One vector is turned by the same rotation once a tick. Each row is the vector after some number of ticks, and that number follows the row.
The counts run from 0 to 997.
[ 27   1  14  10   3  -3   3  21 -33  40 -39  21 -49 -10  -6  27 -40  36
 -19 -81 -56 -44  51   3  51  11 -42 -17 -22  29  -8  27  -5 -31  37   4
 -32   2  26 -15  -9  44   0  46  31  17   1  18 -33 -65  16 -37  19 -61
   4   9  43 -27  26  33  20 -42 -12 -40 -20 -31   5   4  28 -36  -5  -1
  -8 -15 -33 -17 -21   4]	693
[ 32   2  24 -15 -25  20 -17  18 -54  47 -31  46 -25  10 -10  23 -23  30
 -20 -57 -40  -5  62  -9  44  -3 -29 -53 -30  18 -22  27 -15 -28  31 -10
 -37 -26  -9 -13 -23  47 -19  15  18  19  21  43   2 -58  24 -25  20 -59
  21  21  22 -23 -18 -18  -9 -59 -28 -45 -18 -33  -5  24  43 -36 -30 -45
  -2 -36 -22 -12 -31   1]	67
[ 26  -3  24  13   2  10  -5  27 -64  45 -40  63 -17  -3   1  24 -23  36
   0 -64 -40 -31  34   1  49  -3 -35 -44 -27  30 -17  26 -23 -23  26   4
   2   8   5  -9 -28  30 -23  44   9  28   7  46   5 -74   1 -16  15 -60
   8  12  33 -17  11  -3  12 -43 -12 -45  -7 -67  -3  36  18 -49 -31 -29
 -22 -11 -20  -2 -37   3]	650
[ 33  -1  17  -8 -12   4  -6  16 -28  33 -31  -5 -53  -7  -5  18 -20  55
 -36 -64 -50 -17  70  -8  43  17 -52 -30 -43  39  17  24  -4 -33  46   0
 -29 -18  19 -32  -2  48   2  23  22 -15   7  25 -40 -71  32 -47  -5 -51
  18  16  25 -42   9  28  41 -32   1 -54  -2 -42   8   8  30 -12 -11 -19
  -1  -4 -31 -19 -25 -13]	77
[ 25 -29  -7  11 -10  -8  13  17 -49  34 -17  49 -37  -7  -3  13  -8  28
 -18 -84 -50 -21  42  13  41  -6 -34 -24 -23  31   6  24 -16 -19  37  -7
 -22 -15   6 -27  -2  30 -18  45  15 -13  22  33  -6 -81  29 -34  10 -54
  13  13  27  -9  -7  -7  22 -50 -22 -60 -30 -75 -16  38  22 -49 -21 -15
  -3  -7  -9   6 -47  -3]	788
[ 28  -1  23 -17 -28 -11   5  16 -35  24  -5  15 -71  -2 -27   7 -29  38
 -32 -54 -23  -4  48 -21  44  16 -35 -44 -49  37  16  29 -21 -37  36   3
 -48 -18   5 -33 -25  48  -4  33  38  -6  36  20  -5 -97  31 -31 -11 -58
  13  24  17 -54   6  17   1 -32  -5 -38 -23 -32  -3  15  26 -13 -17 -35
   3  -7 -19 -36 -24   4]	678
[ 53  -7  22  -8   2  37 -27  28 -77  37 -30  54 -38 -15  16  32 -23  24
  -1 -58 -28 -15  46  10  43  12 -45 -29 -30  32  -7   4 -16 -43  18  18
   1  -2   5 -21 -34  33 -40  43  25  19   0  40  -6 -68  13 -35   5 -45
  31  26   9 -44   7   2  27 -25 -14 -45  -9 -44   7  22   3 -47 -36 -26
 -16 -19 -39 -13 -31  -9]	803
[ 27  25  26  15 -22   3  28  15 -38  57  -5  20 -66  21 -10  16 -34  46
 -23 -53 -35  -2  55 -28  61   4 -46 -37 -45  40   3  26 -26 -32  40   2
 -21 -17  28 -19  -8  37  21  45  29  -1   9  27 -22 -76   9 -14   5 -63
  -6  15  22 -32  24  18 -12 -38   4 -45 -32 -33   4   6  27 -33 -54  -2
  11 -18 -28 -25  -4   6]	98
[ 22   6  20 -20 -28 -15 -10  22 -38  37   2  23 -53   4 -29   8 -35  37
 -33 -54 -28 -10  54 -19  40  13 -34 -54 -39  38   8  35 -30 -42  38  10
 -47 -16  12 -28 -16  58   6  23  40  -4  42  22  -6 -92  34 -30 -11 -52
  16  26  32 -54   2  20  -5 -35  -5 -26 -24 -29  -6  14  28 -13  -8 -28
  10 -14 -17 -23 -21   2]	369
[ 28 -15  14  10 -12 -19  21   6 -41  28 -13   5 -51   3 -21   9 -21  54
 -32 -63 -42 -21  62 -24  41  14 -38 -25 -39  31   6  34  -6 -17  59 -14
 -47 -18   7 -10   6  43  -8  34  23  -9  25  35 -19 -71  27 -36  13 -61
   4  14  16 -29  20  15  26 -49 -23 -59 -22 -46  -5  31  23 -25 -11 -32
  -4  -7 -15 -23 -39  -3]	539
[ 20 -13  10  -3 -10 -30  -4  24 -39  38 -19  35 -44  -3 -30   9 -35  26
 -32 -76 -48 -34  39  -7  40   8 -26 -46 -24  23  -4  42 -17 -19  43  -3
 -42 -12   4 -15 -14  37  -4  39  30   4  30  27  -4 -86  28 -30  11 -67
   4  18  51 -22  12  19  12 -45 -14 -38 -27 -50 -15  21  36 -38  -1 -25
   2 -11 -13  -1 -34   8]	55
[ 33   1  -3  -5 -10   9  -4  27 -34  34 -28   8 -50   4  -3  14 -22  56
 -29 -67 -37 -17  51  -5  39  -7 -58 -14 -47  40  26   8   1 -35  46  12
 -30 -11  16 -58  -3  40  -3  48  24  -6  26  18 -27 -82  21 -54 -24 -41
  10  24  20 -31  -2  30  43 -27  -8 -60  -2 -42   7  31  15 -26 -24  -4
  -3  11 -19  -8 -44   2]	598
[ 18   4   4 -19 -18   3 -20  28 -42  39 -17  21 -34   6  -7  11 -10  55
 -29 -64 -37 -18  45 -13  37  -2 -45 -43 -40  55  17  18 -30 -36  33  27
 -42 -10  25 -55  -6  63   9  32  32  -6  29  13 -16 -93   9 -35 -20 -21
  22  20  30 -45 -19  24  16 -30   1 -48  -1 -43  -4  39  14 -10 -16   0
  -2  12  -9   4 -44  -3]	774
[ 42 -10  21  -1   2   1 -21  17 -68  30 -42  45 -34 -30   1  35 -42  16
  -1 -66 -33 -39  34   0  34   7 -48 -26 -37  13 -19  20  -2 -39  27  12
 -17  16   4  -7 -27  40 -34  57  23  40  12  25  -6 -67  22 -38   8 -68
   9   9  35 -36  16  19  27 -40 -25 -38 -23 -36   3  14  23 -48 -12 -26
 -17 -21 -29 -20 -36   1]	360
[ 25  19  10  -1 -23  -5   6  21 -33  63   0  30 -47  12 -11  12 -26  30
 -27 -59 -30   1  34 -28  55 -14 -37 -47 -48  35  14  17 -33 -30  36   6
 -28 -21  19 -34  -6  38  14  51  32 -13  33  14 -14 -90  25 -19 -17 -58
   3  22  36 -31  -2  25 -14 -45   8 -41 -38 -43   2  16  38 -27 -52  -5
  21 -15 -15  -2 -22  12]	891
[ 51 -13  10  -1 -11   9  -2  11 -56  33  -8  32 -45   3   2  19 -32  18
 -33 -51 -36  -4  56 -12  42  10 -53 -31 -30  21   6  -2 -14 -22  47 -11
 -16 -34 -13  -3   2  33 -26  45  33  -2  22  45 -30 -58  30 -47  12 -48
  26  44  12 -26  16  23  34 -39 -17 -67 -24 -34  11  25  18 -40 -38 -39
  -9 -26 -39   1 -38  -5]	90
[ 31 -26  19  10  -4   1   5  28 -51  36 -24  43 -42  -1 -14   7 -19  37
 -19 -75 -47 -35  40   0  35   3 -34 -37 -34   8  -8  36  -1 -30  49 -23
 -23  -5   7 -10 -13  26 -26  53  23  27  12  38   3 -68  26 -33  19 -76
   0  19  37  -4  25  -5  22 -41 -22 -56 -23 -47 -14  22  23 -53 -18 -40
  -2 -15 -18 -16 -33   5]	207
[ 29   1  20 -26 -18  12 -35   4 -65  48 -32  36 -10 -11  -3  28 -12  36
 -15 -40 -22  -1  57 -19  19   2 -42 -55 -49  28   7  28 -15 -46  19   0
  -5  -1  -4 -14 -24  63 -32  30  18  14  43  35  -9 -73  39 -25 -29 -52
  30  18  29 -54 -11  -4  25 -30 -13 -37  -7 -41   7  24  32 -31 -16 -42
  -1 -12 -24  -8 -33 -14]	974
[ 17  10  17  -8 -24  31   5  14 -70  58  -3  45 -25  24   0   4   5  47
 -17 -49 -30   9  54 -17  38 -12 -37 -61 -50  31   9  24 -29 -45  31   7
 -16 -12  19 -28 -13  55 -14  20  24   0  28  39  -7 -74  19 -14 -13 -43
  25  14  11 -33 -22 -26   2 -43 -11 -54 -15 -56  -7  40   7 -27 -48 -22
  17 -17  -4 -13 -34 -11]	6
[ 35 -23  17  -1  -4 -25   2  22 -37  32 -23  40 -42  -1 -27  12 -26  30
 -22 -71 -36 -29  39  -9  40   6 -26 -38 -37  28  -4  34 -14 -19  46 -13
 -30 -19  -7 -17 -22  16  -7  51  20   1  23  34   4 -90  27 -31  13 -70
   6  22  33 -10  14  15  11 -46 -11 -45 -25 -62 -16  18  31 -42 -20 -47
  -7   4 -16  -6 -35  16]	982
[ 24   6  22  -8 -28  20 -10  11 -58  69 -13  40 -28  18  -4  21 -13  20
 -31 -46 -42   1  55 -21  40   0 -44 -64 -38  14   3  25 -25 -41  40  -9
 -25 -22   8  -6 -11  58 -10  25  35  11  29  36 -18 -52  38 -28   9 -64
  25  11  37 -27  -9   0  -8 -50 -14 -35 -35 -12  -5  17  44 -29 -36 -25
  25 -45 -28  -3 -16   0]	703
[ 21  -7  15   7  -3  -5   7  34 -42  43 -22  52 -32   7 -15  12 -34  37
 -20 -85 -37 -38  41  13  45   0 -29 -43 -18  26  -7  33 -23 -24  36   9
  -6 -16  11 -23 -23  23 -14  51  16  17  15  40   6 -87   7 -22  19 -61
   1  34  42  -3  15  -4  13 -36 -14 -44 -17 -63  -4  19  27 -60 -23 -16
  -9  -2 -28  -8 -23  10]	189
[ 43  -6  24 -13 -19  14 -24  -2 -83  41 -15  27 -33  -2   8  26 -22  19
 -21 -34 -25  10  52 -29  38  21 -59 -47 -46  20   2   5 -18 -34  35  -7
 -32  -9  -2   7 -10  63 -33  32  37  16  29  37 -28 -48  33 -40  -4 -47
  38  12  10 -54   6  23  19 -52 -17 -51 -16 -21  10  31  22 -22 -32 -44
  -8 -38 -27  -4 -37 -19]	550
[ 30   0  16  -2  -3  16 -16  35 -43  28 -32  24 -47 -10   2  17  -7  57
 -16 -68 -44 -19  42  -8  43   4 -42 -37 -43  58  16  17 -15 -34  31  22
 -38   3  36 -55 -19  46  10  33  27 -10   5  16 -16 -87   7 -32 -19 -35
  16  10  24 -52  -6  38  22 -29   8 -49   8 -47  -3  34   6  -8 -28  -4
 -14  11  -6   3 -43   2]	464
[ 34  -1   9  -7 -12  40 -15  10 -85  37 -22  38 -30 -10  21  26  -9  34
  -7 -47 -33 -18  57  -2  32  -1 -51 -20 -37  25   0   2 -17 -55  36  15
 -22   9  12 -21 -10  63 -38  42  32  21  17  32 -15 -58  16 -35 -16 -29
  25   6   8 -47 -11  -4  36 -32 -30 -60  -3 -32   5  44  -3 -37 -23 -19
  -8 -20 -19 -19 -45 -20]	937
[ 25  17  21  17 -26  30  17   0 -59  66 -18  36 -40  20  -2  28 -17  41
  -5 -41 -35   8  60 -33  52 -11 -48 -39 -49  22  -3  11 -17 -41  37 -13
  -6  -8  10  -7 -14  39 -16  44  20  18  18  38 -16 -52  24 -12  -6 -62
   3   1  19 -24   6 -11  -7 -54 -15 -54 -32 -28  15  17  26 -37 -62 -23
  12 -31 -21 -32 -21   1]	413
[ 21  -8  11   9 -10  13  -9  20 -74  47 -35  65 -19   0  12  28 -22  15
   4 -62 -41 -32  18  -7  41 -13 -46 -34 -32  13 -17   8 -25 -32  34  10
 -26  10   7 -17 -14  46 -12  60  29  37  23  21  -9 -67  12 -22   9 -58
   7  -3  41 -18  -7  20   3 -56 -27 -49 -25 -38 -13  44  23 -45 -38  -9
  -2 -20  -8   7 -50  13]	765
[ 27 -15  20   4 -10 -29   0  23 -44  28 -12  34 -49 -11 -32   9 -42  22
 -26 -75 -40 -31  35 -13  41  12 -31 -37 -23  19  -3  38 -26 -18  40  -4
 -44 -14  -1 -13 -17  34  -7  48  31   6  33  22  -3 -90  28 -29  15 -70
   5  25  39 -24  22  23   4 -48 -23 -36 -36 -48 -18  21  35 -39  -9 -30
  -9 -12 -18 -18 -30  10]	364
[ 42 -28  13  -7 -13 -22  -5  20 -43  19 -18  28 -51  -9 -21  11 -37  25
 -24 -68 -28 -20  43 -11  36  18 -33 -34 -31  21   1  23  -8 -23  41  -6
 -30 -23 -10 -16 -19  28 -23  48  26   4  41  37  -3 -85  37 -43   3 -59
  14  33  17 -30  13  15  27 -41 -18 -49 -24 -54  -8  31  22 -41  -8 -46
 -13  -3 -22 -14 -43   0]	672
[ 27  14  21   4  -8  37   7  31 -58  37 -23  28 -56   1   6  11  -8  63
  -8 -59 -41 -23  46 -12  45   3 -48 -32 -50  43  13  14 -14 -55  37  21
 -33  12  47 -56 -20  50   3  41  30   4  -3  16 -13 -75   3 -29 -15 -46
  13   0  16 -49  -1  15  15 -25   1 -55   6 -31   0  29  -4 -12 -34   5
   2   2 -12 -28 -22  -1]	930
[ 14  18  10 -10 -35  26  -2  13 -70  45  10  28 -39  15   3   2 -12  44
 -20 -47 -24  -6  59 -21  34   4 -50 -43 -47  42  16  19 -40 -54  35  28
 -30  -8  27 -31  -3  68 -12  28  36   0  31  27 -11 -75  18 -18 -25 -33
  22  20   9 -55 -20  -5   9 -25 -18 -45 -18 -25   0  41  -1 -24 -29  -4
   8 -18  -5 -23 -33 -19]	623
[ 29   9  39  -1  -3  17 -12  34 -48  40 -39  22 -47  -6 -17  17  -9  63
 -10 -53 -43 -29  48 -16  36  16 -39 -54 -55  37  14  34  -5 -51  41   7
 -33  10  36 -42 -28  43   1  29  30  23  -2  24  -6 -76  16 -28 -16 -60
  14  10  37 -43  24  25  13 -18  13 -39  11 -19   3  10  20  -7 -18 -25
   5   1 -23 -24 -15   4]	524
[ 31   8  44  -4 -17   5   4  27 -34  44 -37  35 -55   6 -27  23 -15  50
  -7 -58 -38  -8  49 -24  50   1 -27 -48 -51  37  -2  35 -10 -43  28   5
 -33   2  16 -39 -44  37  -2  26  19  16  10  23   3 -81  20 -13  -2 -72
   2   6  21 -41   5  -1 -14 -47   1 -35 -17 -33  -3   9  30 -21 -36 -30
   9 -11 -16 -38  -6  16]	989
